(in the rows, 128 means zero)
One turn moves each row of this set onto another row. After a few examples, where does it send each row asked below?
V: [132 117 117 128 123 126 151 104 122 137 134 146 132 126 119 144  95 115
  70 132  63 132 137 141 144 109 108 134 123]
J: [171 109 122 143 158 149 137 133 127 108 168 143 122 111 131 138  97 113
  79 105  61 149 125 119 131 100  90 110 108]
M: [147 111 151 142 134 119 142 113 113 131 132 126 129 132 117 167 108 101
  86 138  71 132 142 151 112 123 109 131 116]
Q: [151 124 119 132 104 142 145 116 130 150 147 132 131 137 107 132  86 108
  83 146  77 131 138 122 144 102  99 142 115]
T: [133 111 119 136 152 130 108 135 125 121 149 126 131 122 118 141  82  88
  74 120  68 136 131 135 125 123 132 127  96]
B: [151 128 115 122 147 131 144 137 131 123 165 138 104 130 122 151 103 109
  96 118  73 166 124 106 125 112  97 100 100]
A: [171 104 116 149 159 139 143 128 142 131 167 140 114 132 115 135  88 104
 107 119  58 144 121 117 131 100  96 115  79]
N: [185 120 125 145 117 126 146 133 120 149 153 140 132 143 130 131 122 102
  79 129 104 133 118 132 121 122 100 128 110]
L: [163  98 147 158 125 120 137 132 120 128 153 121 131 126 122 157 104  92
  66 151  88 129 131 136 118 114  96 140 123]
E: [164 123 109 130 152 137 137 115 138 126 174 131 126 130 129 155 101 111
  98 119  57 173 130 120 125 110 104 106 101]
G: [149 104 110 158 116 142 159 127 132 140 145 147 129 127 113 142  97 107
  60 149  66 126 132 129 136 118  96 140 126]
U: [170 102 114 137 162 138 136 140 124 117 167 149 134 130 112 154  94 129
  84  96  73 144 117 117 129 106  96 117 109]
R: [136 126 132 120 123 109 137 131 110 123 143 140 110 146 117 143 111 103
  86 130  91 125 124 115 135 116  85 115  98]
W: [152 118 144 140 141 155 120 138 133 133 142 120 126 127 127 127  99 101
  77 139  80 148 145 120 138 127 123 123  82]
C: [154 100 123 145 135 123 138 135 110 134 151 156 134 144  92 170 118 121
  85 119  81 128 125 134 128 135 106 127 116]
S: [178 106 117 143 150 135 152 128 149 140 173 145 119 139 132 126 109 107
 100 109  76 143 118 128 129 115  94 111  86]
X: [154 108 152 137 119 123 134 124 119 130 151 115 130 134 113 147  97 103
 101 152  87 111 143 140 129 106  99 127 106]
K: [153 100 120 149 145 141 118 142 125 140 170 126 135 123 132 137  91 112
  67 137  63 130 148 138 120 141 109 124  86]

N moves to R
Q moves to V
L moves to X
Now find these:
J moves to A
T moves to K
S moves to B

One turn moves each row of this set onto another row. After a few examples, where does it send each row asked below?
gaz: [131 116 127 146 118 108 149 127 118 122 122 132 111 131 137 112 133 118
 131 131 110 112 125 132 105 106 118 125 118 109 113 119 121]
zuv: [138 121 131 122 127 148 112 146 130 130 133 120 126 137 107 125 134 134
 134 128 140 156 111 138 138 130 126 115 146 152 118 121 138]
Sir: [116 133 129 116 133 127 108 148 128 147 132 128 131 134 115 121 130 153
 135 127 143 145 120 136 121 149 137 109 124 129 130 110 141]
mas: [132 127 126 123 130 144 117 116 134 127 145 122 123 114 115 110 129 148
 133 141 144 154 126 140 144 122 142 135 133 144 133 148 127]
Mog: [123 125 129 135 132 114 146 122 123 117 117 159 130 118 145 127 142 112
 131 144 117 111 145 121 114 127 125 120 109 120 139 140 119]
miboz: [140 139 119 144 124 116 152 114 137 119 123 140 114 114 133 127 139 115
 114 139 107 125 138 140 123 105 127 135 131 125 124 151 127]
Rer: [117 137 126 122 128 107 148 120 145 116 102 133 132 139 132 142 130 115
 123 126 116 101 139 111 138 135 132 123 122 135 127 140 140]
tel: [115 139 122 127 123 105 144 126 136 111 101 132 128 127 135 145 132 113
 125 132 120  98 138 123 149 124 129 133 125 124 127 142 142]
did: [118 117 130 137 127 107 147 120 124 110 121 156 128 122 144 122 146 116
 131 137 113 106 141 118 119 124 134 121 114 113 137 140 128]
Lil: [117 134 114 136 119  91 134 139 121 126 105 141 123 129 134 126 141 119
 136 123 127 103 133 115 116 130 128 128 126 109 125 111 131]
Fozav: [118 140 114 130 122  96 135 136 120 130 101 143 122 128 138 135 135 126
 137 126 130 104 133 119 110 135 118 138 123 115 127 110 127]
Faza: [119 110 133 116 145 144 120 116 125 123 145 136 134 126 126 112 131 151
 143 144 142 144 127 136 134 143 139 121 109 135 139 138 131]
tuzu: [111 136 124 130 113  98 134 141 122 125 104 139 124 132 138 133 132 119
 138 132 129  98 135 119 122 127 116 132 120 107 127 111 134]
Devoz: [120 141 117 130 134 106 148 123 135 117  96 131 127 126 135 147 131 118
 119 125 115 100 138 124 138 129 130 130 126 137 128 147 133]
tudi: [113 126 129 119 134 131 108 127 134 121 122 111 145 131 122 140 136 141
 135 122 145 137 123 126 160 137 141 130 141 148 133 146 127]
Lofig: [117 107 133 117 144 145 114 128 122 123 149 140 134 133 125 123 140 151
 142 136 142 141 121 135 141 144 123 120 123 142 146 134 135]
Vuso: [125 110 130 129 139 141 123 127 128 141 145 118 124 139 120 105 122 159
 137 137 133 146 117 149 117 135 127 115 117 127 126 119 135]
fitor: [135 105 132 131 140 146 122 127 131 133 151 125 126 149 126 107 145 149
 141 127 126 149 121 148 118 136 117 122 129 124 128 115 130]
kedof: [136 118 135 135 113 118 151 116 126 120 126 131 110 134 137 113 125 111
 136 139 118 120 128 126 106 106 110 131 111 121 110 117 117]
Tafu: [118 123 134 115 141 131 109 150 125 141 134 125 132 148 124 127 146 144
 137 111 135 138 122 137 125 150 121 108 126 131 131 106 130]
zar: [130 125 137 125 115 134 108 139 131 129 124 106 130 135 116 135 131 137
 135 118 144 154 109 135 135 124 132 132 151 142 109 116 130]
bufo: [120 112 129 116 151 142 116 119 123 123 152 134 133 135 132 116 152 147
 142 128 135 138 131 139 143 140 125 127 115 133 146 140 119]
vinu: [138 117 129 126 133 152 119 116 137 120 146 117 127 129 121 114 144 141
 134 126 135 147 129 138 149 120 129 138 145 148 132 149 118]
Nif: [138 131 124 136 111 106 145 127 128 110 103 127 110 125 129 134 133 106
 129 119 122 119 123 127 123 115 132 139 136 125  99 115 140]
finab: [131 120 134 145 108 115 148 130 125 121 122 135 114 129 139 116 129 114
 134 144 115 114 132 135 109 104 109 128 120 105 116 116 128]
kidun: [125 106 140 139 131 138 116 133 126 136 150 118 131 140 128 114 137 142
 138 133 129 157 115 149 114 126 120 111 124 120 123 114 125]
sofud: [122 132 135 109 134 139 108 138 131 125 127 117 134 129 119 135 143 134
 131 111 143 136 129 125 156 135 133 123 141 158 134 139 119]
mugad: [116 132 118 136 127 101 146 121 134 111 102 127 124 122 135 138 133 115
 123 119 120  96 138 117 142 125 136 129 131 132 128 141 136]
Feb: [133 118 126 128 132 148 115 125 130 126 154 124 120 123 116 118 137 145
 134 135 143 154 120 144 146 123 122 132 142 149 136 138 131]
pevem: [130 118 129 133 135 141 119 111 136 119 149 113 131 127 124 123 141 141
 129 135 129 157 120 150 150 117 136 135 135 136 127 152 127]
Ferim: [134 128 140 117 121 142 115 143 135 134 121 116 128 131 108 125 121 139
 132 126 143 153 115 133 128 134 142 114 140 149 112 118 141]
fom: [142 136 122 132 114 112 148 124 132 115  97 132 113 129 130 142 129 115
 128 124 120 121 122 131 117 120 126 147 138 129 100 119 140]
pab: [108 122 136 126 128 124 101 151 125 141 127 121 143 140 125 130 138 144
 142 121 145 141 120 127 124 145 127 111 133 127 133 106 127]
dimo: [134 135 125 143 116 115 152 117 140 113 124 132 114 120 134 126 135 111
 119 143 108 118 137 141 136 100 124 135 129 115 121 147 137]
baz: [119 135 129 127 123 107 140 120 135 120 125 159 131 123 139 121 146 110
 132 144 122 114 149 109 121 127 128 122 113 118 143 138 122]
fezi: [136 120 125 147 119 115 149 125 120 128 117 134 113 128 139 116 127 120
 134 138 116 115 130 133  98 110 108 131 119 116 117 116 116]
Timig: [135 136 126 133 104 109 145 130 134 114 103 127 112 131 129 136 128 113
 130 130 122 116 124 132 128 110 121 146 138 117 103 118 144]
paziz: [114 128 131 134 124 109 144 126 128 115 122 153 129 122 145 127 141 111
 131 147 116 106 147 125 128 121 122 120 109 108 140 138 131]
zed: [140 143 125 123 108 106 146 119 138 118 115 133 107 135 127 135 133 115
 127 124 120 129 122 130 119 117 125 149 131 122 100 114 144]
Meti: [117 132 130 115 133 137 112 134 132 133 123 110 133 121 112 125 120 144
 130 127 148 135 126 127 151 133 143 117 133 158 133 143 126]
paz: [117 125 124 116 138 133 105 153 123 141 137 132 134 142 113 127 142 149
 136 127 140 143 115 136 135 146 124 110 133 137 137 119 138]
Tez: [133 132 122 143 119 107 151 112 133 112 129 136 108 112 135 124 141 116
 116 129 109 120 134 137 129 101 134 138 131 120 122 147 132]
visez: [117 122 125 120 140 142 109 140 127 129 133 117 134 128 115 129 133 139
 134 127 149 137 124 129 156 137 125 114 136 160 141 138 129]
fep: [110 138 114 127 121  94 136 128 130 133 111 134 123 139 135 126 131 128
 138 127 131  98 137 111 119 135 115 136 118 115 133 113 127]
pup: [111 109 133 130 147 136 114 121 129 125 150 133 146 134 134 121 147 144
 138 140 132 145 130 139 137 141 134 113 116 123 147 141 127]
Zibel: [136 144 124 137 118 111 151 115 143 126 131 125 109 125 128 122 133 113
 112 134 105 124 135 136 129  98 122 130 126 126 119 146 125]
doz: [138 128 136 123 122 142 112 146 139 136 126 112 126 141 112 126 140 136
 131 110 136 149 120 135 130 131 126 120 155 147 116 114 131]
temi: [129 106 130 128 136 146 119 136 124 136 150 123 124 146 116 115 132 156
 136 133 131 147 108 149 127 130 114 118 132 136 127 122 135]

paziz moves to dimo
Fozav moves to fezi
Meti moves to Ferim
Now find these:
baz moves to Zibel
mugad moves to Nif
kidun moves to pup
sofud moves to doz
zuv moves to paz

One turn moves each row of this set onto another row. After a few examples, where does it send each row asked below?
kig: [157 138 121 133 152 124 121 136 127 127 134 139 109 132 145 130 114 118
 127 118 124]
Pakor: [117 124 121 102 108 123 129 117 155 129 124 137 128 122 124 106 134 137
 136 129 109]
nik: [138 121 144 104 119 139 128 132 134 113 126 152 116 117 154 162 131 127
 128 124 131]
Lavi: [133 133 107 133 143 142 129 147 153 120 122 129 115 115 124 116 108 148
 134 117 128]
Kidid: [100 114 139 113 125 125 103 120 148 116 146 137 123 130 124 119 121 144
 131 127 143]
bezu: [128 145 138 107 126 116 136 118 138 136 129 114 135 137 123 140 127 131
 131 115 103]
Pezoz: [116 108 144 131 131 137 126 134 132 108 137 123 135 118 132 163 131 147
 133 139 143]
zor: [131 124 107 129 150 123 115 147 134 111 152 151 122 109 133 120 111 131
 139 126 131]
lovu: [129 124 131 117 135 104 136 107 136 151 129 131 139 126 126 132 123 121
 118 133 115]
vek: [134 144 123 119 140 143 130 132 133 124 111 131 110 134 132 121 136 120
 150 136 102]
viko: [126  96 109 135 124 125 123 133 128 116 116 138 143 129 128 122 143 140
 130 122 111]
Kep: [114 121 134 131 126 134 124 123 157 126 128 132 124 112 123 122 145 126
 162 133 143]
zetu: [134 133 130 126 144 120 146 120 116 135 123 112 118 131 116 137 130 145
 124 137 138]
fev: [138 138 119 110 131 122 129 138 164 113 125 133 124 128 129 140  92 128
 121 129 130]
rizen: [128 105 135 112 127 141 112 141 154 101 127 158 124 127 123 146 134 125
 124 135 133]
nafa: [139 116 114 140 140 130 134 127 122 121 131 128 121 105 152 113 115 150
 130 122 140]
pofa: [151 114 123 139 124 113 138 135 134 132 149 131 130 111 147 158 123 133
 129 139 131]
tus: [126 112 137 122 132 108 128 108 128 120 134 120 151 137 119 121 136 134
 119 126 116]
Sedin: [133 126 110 130 148 146 110 138 134 112 151 119 124 113 135 118 116 143
 137 118 137]
Pepad: [122 111 114 130 126 145 112 133 146 119 138 144 127  90 142 129 124 148
 123 133 113]
Beto: [134 132 159 111 140 143 134 116 122 124 140 129 118 111 142 137 140 142
 128 114 133]
Vere: [136 130 103 112 116 126 121 138 132 142 138 133 104 143 140 135 137 122
 124 139 117]
gon: [136 125 142 108 121 120 121 133 152 109 132 144 129 150 142 132 124 110
 146 113 124]
gufa: [127 124 146 136 143 114 117 126 126 114 152 132 124 123 143 141 102 143
 139 150 117]
kemi: [128 119 145 118 108 135 131 143 146 101 116 149 110 133 139 149 140 138
 141 135 123]
zazu: [124 127 147 124 113 137 120 124 147 103 125 127 107 135 130 161 134 123
 142 127 132]
gasob: [131 120 132 117 127 119 137 117 133 156 126 121 137 130 139 117 134 145
 125 145 113]

Lavi moves to nik
gufa moves to Kep
Pezoz moves to Pakor
Now find these:
pofa moves to Kidid
Sedin moves to kemi
nafa moves to rizen
gon moves to zetu
gasob moves to zor
Beto moves to viko

One turn moves each row of this set onto another row. After a few examples, where does it send each row asked below?
sadu: [117 144 126 134 156 121 121 142 108 131 123 122 143 138 138 116]
Tobom: [125 127 110 110 140 130 118 124 136 118 169 135 123 127 160 158]
ziza: [140 127 104 130 152 114 122 121 136 114 135 141 114 119 154 116]
mit: [112 158 138 122 161 106 119 157 122 111 129 132 135 122 143 139]
kuda: [145 138 133 127 175 108 108 163 109 128 136 128 132 125 139 137]
luruz: [112 157 137 126 164 103 116 153 115 109 129 131 132 127 151 136]
fod: [124 129 111 111 140 125 113 120 129 116 163 131 126 132 170 159]
Feli: [145 140 135 126 173 106 105 161 108 128 133 125 135 128 146 139]
Nim: [126 126 112 115 140 132 121 123 136 112 168 129 124 128 157 158]
gaduk: [142 132 110 124 144 117 127 126 149 120 134 140 122 113 145 123]
divos: [111 152 133 129 169 104 117 152 109 106 133 135 125 127 148 132]
kek: [135 133 123 101 147 103 100 131 109 141 150 132 139 130 158 111]
tiver: [141 139 115 125 139 108 116 117 138 115 121 129 131 125 172 130]
Kuvo: [126 124 110 118 143 132 118 121 131 110 169 131 121 130 159 155]
nukeb: [118 145 128 133 154 122 121 143 110 131 122 121 144 136 137 117]
vol: [126 111 123 108 145 116  99 133 115 129 136 142 118 142 142 166]
Novu: [112 150 133 127 170 108 120 156 114 109 136 139 124 122 139 130]
bep: [125 123 108 112 144 129 118 122 130 116 170 137 119 129 163 154]
luram: [126 113 124 107 144 115  99 134 116 130 135 141 119 142 141 166]
sav: [126 111 124 107 146 116 100 134 116 130 137 143 117 142 138 165]
fif: [127 129 115 115 137 131 119 122 135 112 163 126 128 130 163 161]
deno: [145 137 133 127 176 107 106 161 106 127 135 127 132 127 142 137]
mola: [124 125 108 113 143 126 114 120 126 115 167 134 120 132 169 155]
guro: [117 143 126 132 155 122 122 143 110 132 125 124 142 135 132 117]
varas: [135 135 127  97 142 105 104 135 121 146 152 132 144 125 147 115]
non: [136 130 122  99 147 107 105 135 118 144 156 137 138 124 144 110]
milil: [141 140 117 121 136 113 123 124 151 122 125 132 133 117 157 130]
voz: [136 137 127  98 142 103 100 132 116 143 148 130 145 129 156 115]
Ses: [135 129 121 101 151 105 103 133 110 141 155 135 135 128 150 107]
gupi: [117 145 127 132 154 123 122 143 111 132 123 123 144 135 134 118]
sibo: [126 128 114 117 140 129 116 119 130 111 164 126 126 134 168 158]
Gugi: [117 143 125 133 157 122 122 142 109 131 124 124 141 136 134 115]
pasa: [126 112 124 106 145 117 100 134 117 130 135 142 119 142 139 167]
zedu: [124 130 112 109 137 127 117 122 135 119 165 132 127 130 165 161]
raza: [126 125 110 119 144 130 116 119 127 110 166 129 121 133 166 155]
Tisi: [146 140 137 125 170 107 106 161 111 130 131 125 138 126 143 140]
Goz: [127 110 123 108 146 116  99 133 115 129 136 143 117 143 140 165]
zim: [144 140 136 125 172 108 107 164 113 130 135 128 135 124 139 139]
rigu: [141 132 108 130 149 109 115 115 129 111 128 135 119 127 169 120]
linu: [112 154 136 123 165 108 122 158 122 112 135 137 130 120 136 135]

Ses moves to non
gaduk moves to milil
Now find these:
fod moves to mola
deno moves to kuda
mit moves to luruz
raza moves to Kuvo

One turn moves each row of this set onto another row. After a few examples, where does it send each row asked below?
Kiz: [155 123 120 133 123 127 113 126 122 112 141 119 134 121 145 126 146 127
 119 141  77 121]
napus: [161 126 161 121 173 122 118 118 125 111 146 127 128 126 129 129 124 111
 108 126 115  82]
Sebor: [161 128 159 120 175 125 120 118 125 112 144 128 128 127 130 133 127 113
 108 129 115  82]
vake: [150 126 141 113 164 125 111 125 127 110 152 119 132 129 125 126 115  97
  78 132 100 102]
dip: [154 130 134 126 141 115 113 118 123 131 140  92 138 128 132 138 135 120
  76 124  91 106]
Namag: [148 118 138 103 119 125 121 136 114 106 141 121 131 130 120 137 145 122
 122  87 107 129]
zet: [157 119 125 116 142 126 104 106 124 115 138 131 141 125 108 131 111 117
 120 113 120 141]
sopuz: [156 125 107 113 174 128 116 142 113 118 143 124 130 131 122 138 120 122
 114 114 110 143]
Zolot: [150 131 136 108 170 133 118 127 129 111 147 123 127 134 127 134 124 104
  76 138 102 101]
gebat: [154 122 124 132 119 125 117 131 122 110 144 122 130 121 144 122 146 130
 114 142  81 123]
Vopu: [159 130 133 109 136 124 118 144 129 113 138 122 125 129 126 134 138 141
 142 147 124  98]
zan: [145 129 147 115 139 126 111 128 127 119 138  92 131 123 137 137 155 122
 132 150 120 129]
mibu: [162 127 156 110 161 132 126 128 126 108 136 113 128 130 119 137 142 141
 118  88  90 102]
gelis: [149 120 130 104 131 128 112 126 113 111 133 114 139 130 127 146 144 118
 133  86 100 125]
Vita: [161 128 130 114 140 121 104 136 127 115 136 113 135 124 130 134 129 132
 154 141 116  97]
Vor: [156 122 127 109 140 131 121 115 127 111 141 141 128 132 104 132 124 130
 105 121 130 143]
tal: [162 125 158 112 158 128 120 126 126 108 137 111 131 127 118 133 136 137
 121  86  88 102]
berav: [156 121 113 115 166 121 112 143 112 116 148 123 131 126 119 130 113 116
 114 110 109 144]
resi: [153 131 136 124 138 115 120 122 124 130 142  95 133 129 130 136 138 124
  70 126  94 107]
Nama: [145 127 152 116 133 122 114 132 128 117 143  95 127 122 132 131 155 123
 126 150 123 131]
zezut: [146 126 150 119 134 120 107 129 127 119 142  91 132 120 135 130 149 118
 132 146 119 130]
Nuko: [160 123 140 114 127 114 110 144 129 111 145 118 130 122 123 122 125 132
 143 140 122 100]
Ros: [148 123 129  98 132 134 125 133 115 109 132 123 130 136 126 151 155 129
 125  93 106 125]
leno: [157 127 115 109 156 138 113 104 125 117 129 135 137 133 113 147 127 128
 120 122 122 138]
fuma: [150 130 134 112 174 132 109 120 126 113 145 117 135 131 130 136 118  98
  85 134  97 100]
sekat: [153 133 131 123 145 119 118 119 124 132 138  94 135 130 133 143 141 125
  74 127  92 105]
Bodeg: [155 125 120 131 124 129 118 129 122 111 140 122 130 123 145 128 151 132
 116 144  81 121]
Dum: [162 124 160 110 155 129 126 130 126 106 139 114 127 129 116 131 139 140
 116  87  91 104]
Mar: [156 123 113 112 165 124 121 148 114 114 149 129 124 130 117 130 120 124
 106 115 114 145]
tokif: [161 127 161 119 172 123 122 120 126 110 146 129 126 127 128 129 127 114
 104 129 117  82]

tokif moves to napus
Nuko moves to Vita
Now find these:
resi moves to dip
Dum moves to tal
Kiz moves to Bodeg
Ros moves to Namag
zet moves to leno
berav moves to sopuz
zezut moves to zan
fuma moves to Zolot

